In the rows, 128 means zero.
One turn moves each row of this set onto another row. After a few examples, where does it send each row asked below?
Nel: [128 129 165 104 106 122 134 122 177 136 142 138 114 130  97 168 139 133
 142 132 138  84 140 120 123 139 156 104 156 121]
vuf: [118 108 164 121 138 133 129 126  95 138 130 111 143  83 130 132 161 144
 177 125 111 109 168  86 127 122 108 116 154 150]
relib: [109 143 109 132 136 142 143 129 105 112 124 142 116 124 106  87 163 125
 145 108 148 154 167 120  96 116  95 114 139 143]
Zug: [ 98  83 109 156 174 117 106 157 108 116 161 114 122 111 131 141 117 128
 149 106  92 111 122 151 134 133 127 151 118 129]
zoz: [109 136  97 111 144 162 101  91 116 146 144 131  93 107 139 136 161 135
 143 120 140  97 158 160 132 151 144 118 155 149]
sil: [160 147 105 124 144 135 130 102 126 136 163 143 130 162 131 136 146 108
 160 128 147 101  99 109 135 146 141 128 125 169]
Gusa: [153 139 133 124 138 132 146 162  97 109 143 111 115 138 110 124 122 103
 147 119 118 102 144 108 110 169 168 166 147 120]
bovep: [127 132 148 118 123 153  84  80 108 102 144 142 134 127 116 114 128 115
 114 137  87 106 121 111 104  97 121 145 127 104]
Mupov: [ 97 129 106 149 107 145 159 129 101 114 163 133 111 123  99 132 137 155
 165 126 157 137 125 121 117  85 112 131  88 109]
dizaf: [129 136 129 133 132 107 139 153 125 121 156  91 145  91 100 154 148 153
 175 142 124 163 143 114 124  93 107 159 124 149]
tizik: [113 162 149  96 132 122  98 106 141 130 148 128 100 110 116  93 101 136
 158 107 119 115 153 106 123 154 136 164  90 128]
dosu: [105 116  92 152 124 109  92 131 130 130 149 159 138 108 160 134 131 135
 138 117 108 148 100 118 156 123 125 112 121 125]
lopuf: [110 157 162  96 125 139  63 106 115 128 138 111 127 134  99 131 145 118
 117  94 132 111 123 130 132 109 115 143 157 114]
bipi: [ 96 107 152  98 158 129 117  90 134 146 181 117 124 134  97 119 146 141
 149  96 129 124  98 139 100 165 114 130 128 137]
nek: [157 142 114 125 149 136 136  97 136 131 142 158 123 158 121 129 136 113
 149 128 147 110  91 105 109 126 149 129  93 150]
vez: [132 123 119 143 154 107 122 160 111 122 162 104 126  97 100 157 143 149
 178 147 127 163 142 120 106 101 113 167 119 139]
bive: [125 151 157 162 115 126 117 164 134 138 158 115 118 107 111 141 155 157
 195 137 132  99 111 144 115 107 103 114 122 102]
betul: [116 147 159 127 160 116 152 121 114 131 138 146 110 145 110 106 155 134
 192 103 101  83 143 140 124  88 106 101 128 120]
gen: [ 92 141 103 147 113 132 151 117 116 113 161 132 112 123 120 142 142 149
 173 142 150 144 115 118 135  88 123 122  89  96]
sagup: [119 160 103  90 160 125 118 119  70 141 154 155 128 102 123 125 127 132
 142 124  96  86 149 116 133 121 170 137 143 143]
Zomur: [139 121 137 117  91 128 149 110 160 121 149 146 113 138  94 166 123 122
 143 138 122  93 155 136 122 150 147 110 169 139]
kepe: [147 131 139 119 158 143 148 167 123 127 141  96 122 127  95 135 123 102
 125 129 121 120 154 105  99 157 156 166 128 130]
donap: [131 119 147 118 151 162  92 100 128 145 161 108 118 153  91 136 141 110
 111 113  86 128 149 135 123  94 103 156 146 129]
lomiv: [146 120 142 115 133 123 110 117 128 165 179 148 122 101  90 119  96 106
 138 121  91 149 143 116 101 137 128  92 130 107]
fimug: [118 149 112 117 149 131 146 118 125 141 136 142 119 120 115 120 154 132
 127 135  59 126 142 170 109 139 150 120 174 125]
senol: [ 99 153 159 157 111 128 121 172 128 153 150 115 124 109  91 156 142 168
 181 141 129  98 119 147 126 119 107 124 127 110]
Kir: [ 69 136 113 132 121 103 104 164 153 119 159 145 116 124 109 139 113 149
 133 105 109 108 149 151 162 124 118 136 137 133]

lomiv goes to tizik
zoz goes to fimug
senol goes to vez
Now find these:
donap goes to bovep
dosu goes to Kir
sil goes to Zomur
betul goes to vuf
nek goes to Nel
Mupov goes to bive

One turn moves each row of this set onto another row. After a few examples, where does it send each row asked below?
tif: [156 109 102  71 112 161  89 115  97 128 127 105 140 152 159 158]
Zaf: [112 125  95 113 100 162 125 153 118 106 154 111 129 148 189 144]
vofed: [129 130 139  87 122 186 119 134  91 130 188 106 164 138 108 157]
meve: [124 118 130  94 144 130 155 147 121 145 157  92 162 103 100 157]
zekam: [173 134 133  85 130 139 136 144 147 168 140 147 146 134 157 112]
Sido: [120 115 121  86 119 149 137 159 111 147 161  92 180 125  87 162]
pomur: [155  83  96  91 122 162 103 120 115 135 122 106 157 173 133 170]
Foz: [126 115 122  94  99 174  97 119  95 149 152 118 150 154 153  96]
zuv: [118  88 101 115  98 167 125 134 111 164 133 113 175 175 126 118]
mol: [153  81 100  95 142 138  94 139 129 122 118 105 151 137 146 154]
minik: [164 147 115  71  92 152 143 143 122 181 129 139 153 153 157 128]
dopu: [114 114 105 112 114 130 147 123 108 163 115 105 144 125 169 108]
pepen: [120 141 132  96 142 137 158 133 100 137 156  94 143  89 142 156]
Mur: [149  99  91  90 130 129 128 118 114 139 101  96 140 137 162 169]
Vobog: [120 106  97 131 114 172 158 127 130 122 155 116 136 184 162 164]
nama: [175 123 130  85 118 164 132 138 144 174 149 151 161 170 133 124]
vof: [164 121 113  94 115 139 160 151 147 184 122 140 164 157 139 134]
pas: [109 118  82 121  96 161 152 145 120 121 142 106 136 167 178 162]
Kote: [148 159 125  75 109 160 159 152 135 132 163 130 100 147 155 142]
digef: [121  81 117 128 138 140 123 139 134 150 134 116 160 137 138  99]
visi: [162 128 115  80 103 146 118 175 140 168 135 141 167 143 147 114]
megar: [130 130 136  72 116 168 119 141  97 141 181  99 168 130  93 154]
Rukip: [127 149 136  85 122 170 157 107  82 146 170  98 145 127 131 167]
roga: [112 113 114  99 114 165 129 170 101 136 162  95 184 128 100 164]
fimo: [147 145 116  76  93 182 151 160 131 137 169 132 120 178 130 153]
nosil: [134 114 130 110 125 161 145  83 104 164 143 118 135 156 156 110]
kugus: [134 126 101  94 111 143 162 195 157 134 143 124 128 146 131 148]
Peti: [143 123 115  89 109 170 137 187 154 126 167 135 133 167 117 144]
sug: [126 144 134  78 132 134 158 126 101 149 158  91 146  97 122 156]
didi: [122 111 110 124 127 165 118 149 135  98 168 119 128 149 177 136]
napan: [118 107 123 114 149 139 161 153 121 140 154  96 168 110 109 165]
nuko: [133 144 141  71 121 161 148 111  91 151 174  97 150 127 110 161]
Mes: [128 104 113 134 137 168 144 126 141 109 167 122 126 167 167 149]
zite: [165 103 115  86 145 148 117  91 114 131 126 108 127 148 160 160]
ziniz: [144 139 117  94 128 142 182 159 155 138 148 128 106 142 144 149]

Sido goes to meve
kugus goes to ziniz
Now find these:
dopu goes to nosil
Rukip goes to vofed
Vobog goes to didi
minik goes to nama
pomur goes to mol

